The rows below fall into families. The same turns and mirrors carry the whole set onto itself and the rows of a family onto each other. For each named row, which other rows are in its family? Write them in the order they are listed.
These 32 rows form 4 families of 8 rows each.
Ziniz: [28, -124, 148, -87, -409, -367, 310, -158]
goga: [270, -206, 369, -171, -414, -312, 10, 166]
ril: [133, -190, 412, -52, -388, -183, 190, 154]
gito: [342, -68, 106, -216, -207, -234, 243, 393]
toreb: [-9, -5, -122, -263, 291, 84, -205, -246]
Zomi: [105, 151, -142, -112, 306, 222, -121, 145]
Novib: [342, -116, 139, -302, -277, -477, 163, -7]
dozu: [-197, -40, -101, 73, 51, -17, -78, -348]
Nese: [82, -174, 193, -111, -362, -375, 350, -106]
fiso: [-172, -57, 4, -112, 172, 104, -242, -308]
mivog: [237, -25, -52, -233, -210, -404, 394, 112]
Duk: [455, -87, 211, -296, -181, -88, 204, 347]
nobor: [-124, 118, 35, 127, 117, 265, -180, 70]
gute: [394, -173, 267, -269, -229, -148, 216, 316]
Fezup: [82, -38, -2, -237, 290, 211, -259, -29]
binub: [-7, -103, 83, -15, -378, -406, 336, 47]
nuv: [199, -19, 7, -97, 328, 270, -200, 59]
mipez: [363, -118, 77, -372, -159, -367, 395, 40]
lanuz: [-53, -52, 115, 121, 120, 253, -238, -126]
vov: [433, -127, 236, -289, -266, -337, 68, 201]
ziz: [209, -171, 249, -144, -446, -445, 139, -59]
befu: [289, -18, -68, -169, 281, 283, -183, 147]
Rezo: [-96, 0, -85, 29, 189, 51, -88, -370]
bis: [-82, -60, 90, -89, 174, 212, -321, -94]
Podis: [-237, 98, -122, 76, 113, 80, -68, -193]
gid: [151, 25, -291, -207, 310, -20, 16, -229]
lizad: [132, -104, 242, -7, -393, -233, 180, 346]
tezi: [103, -181, 408, -13, -432, -91, 83, 220]
debo: [341, -61, -36, -385, -146, -344, 381, -26]
Pof: [-57, -97, 119, 157, 41, 288, -243, 5]
pem: [160, 54, -201, -170, 377, 78, -50, -204]
kib: [-30, 192, -256, -116, 291, 56, 10, -138]

The rest of the family of bis: goga, toreb, Novib, fiso, Fezup, vov, ziz
The rest of the family of Zomi: gito, mivog, nobor, binub, Podis, lizad, kib

The rows below fall into families. The same turns and mirrors carry the whole set onto itself and the rows of a family onto each other. For each named row, which other rows are in its family? Write them in the order they are listed.
These 32 rows form 4 families of 8 rows each.
koso: [-66, -318, 199, -191, -403, -324, 250, 94, 235, 286, 6, 11, 89, 25, 32, -83, 30, 143]
naram: [-295, -321, -27, -120, -392, 178, -266, -60, 150, 82, -96, 30, -238, 285, -244, 199, -76, -135]
rirol: [397, -291, 143, -120, 237, -292, 272, -39, -13, -195, -150, 66, 120, -172, 182, -269, -165, 88]
vef: [302, 156, 131, 195, 431, -168, 48, 11, -230, -147, -5, -149, 154, -23, 321, -274, 241, -147]
peli: [-109, -8, 266, 224, -294, -166, 142, 166, 31, 382, 162, -47, 76, -12, 97, -118, 441, 224]
fozuf: [312, -92, 16, -187, 197, -297, 172, -163, 164, -343, -225, 74, 130, -169, 135, -248, -170, 162]
gobev: [-51, 96, 1, 241, 364, 266, -294, -159, -433, -372, 33, 16, -124, -110, -17, 38, 51, -159]
Goze: [-102, -138, -52, -301, 318, 198, -191, -26, -107, -317, -205, 7, -247, 71, 5, 278, -273, -254]
funi: [84, -232, 20, -157, -377, -207, 224, 64, 386, 209, -101, 21, 4, 25, 49, -117, -41, 317]
Sema: [-79, 63, -40, 223, 386, 331, -304, 48, -335, -274, -39, -110, -159, 227, 43, 147, 44, -254]
Zuz: [57, -156, 33, -294, -247, -481, 283, -76, 276, 184, 0, 22, -74, -67, 7, -148, 222, 154]
dule: [-243, -178, -23, -292, -438, 101, -311, 51, 166, 51, -37, -88, -147, 152, -107, 268, -230, -37]
bav: [-329, -269, -147, -278, -320, 22, -75, -4, 151, 64, -8, 65, -365, 210, -292, 245, 41, 52]
nafo: [-13, 167, 82, 111, 373, 309, -236, -117, -478, -316, 44, -79, -224, 11, 106, 202, -14, -136]
lud: [-96, 268, 71, 130, 314, 200, -379, -169, -490, -320, 56, -105, 30, 65, -42, 62, 62, -75]
Gumu: [50, 21, 59, 239, -197, -351, 152, 3, 31, 209, 184, -82, 43, 120, 35, -298, 562, 129]
Vepu: [215, 206, 132, 271, 373, -77, 157, -155, -264, -165, -1, -41, 213, -89, 112, -350, 243, 252]
kadap: [-61, 62, 229, 177, -294, -220, 282, -31, 12, 278, 178, -25, -49, 41, 48, -109, 476, 330]
Bod: [447, -153, 180, -131, 235, -370, 75, -129, 21, -200, -236, 58, 169, -88, 174, -300, -61, -47]
tam: [294, -52, 77, -360, 390, -312, 165, -94, -1, -178, -190, -24, 32, -180, 283, -127, -110, -102]
mor: [302, 55, 212, 284, 366, -113, 168, 50, -228, -120, -7, 45, 120, -225, 224, -275, 225, 162]
Zagob: [101, -187, 11, -157, 239, 156, -371, -135, -148, -378, -247, 11, -99, 80, 2, 92, -299, -355]
rova: [-355, -60, -98, 290, -267, 165, -192, 92, -54, 90, 187, -66, -240, 374, -243, 109, 394, 15]
vimi: [-336, 118, 63, 136, -246, 288, -335, 73, -262, 256, 203, -183, -91, 232, -139, 193, 192, 64]
zesap: [-497, 62, 37, 177, -256, 220, -340, -34, -146, 111, 206, -64, -172, 109, -134, 202, 263, -103]
zudez: [18, -204, -79, -171, 260, 104, -192, -236, -216, -487, -133, 61, -123, -53, -85, 67, -344, -268]
tis: [-395, 54, 36, 136, -295, 296, -149, -68, -165, 122, 184, -56, -331, 214, -132, 315, 231, 36]
sabip: [335, 197, 259, 117, 364, -221, 194, -119, -290, -176, 32, -6, 52, -171, 263, -167, 249, 132]
porab: [-18, -11, -18, -306, 119, 4, -368, -210, -52, -502, -180, 10, -46, -14, 0, 151, -336, -178]
difo: [-23, 48, 96, 277, -204, -16, 195, 92, -22, 401, 127, -103, 97, 87, 24, -193, 364, 416]
Rinik: [-416, -241, -28, -244, -405, 46, -250, -103, 49, 1, 49, -16, -175, 150, -204, 246, -134, -192]
vep: [56, -278, 139, -93, -411, -339, 176, -39, 351, 238, -112, 82, 45, 128, -62, -209, 175, 152]

The rest of the family of kadap: naram, nafo, Bod, Zagob, tis, sabip, vep
The rest of the family of porab: fozuf, funi, dule, lud, Vepu, vimi, difo
The rest of the family of rirol: koso, peli, gobev, mor, zesap, zudez, Rinik
The rest of the family of Sema: vef, Goze, Zuz, bav, Gumu, tam, rova

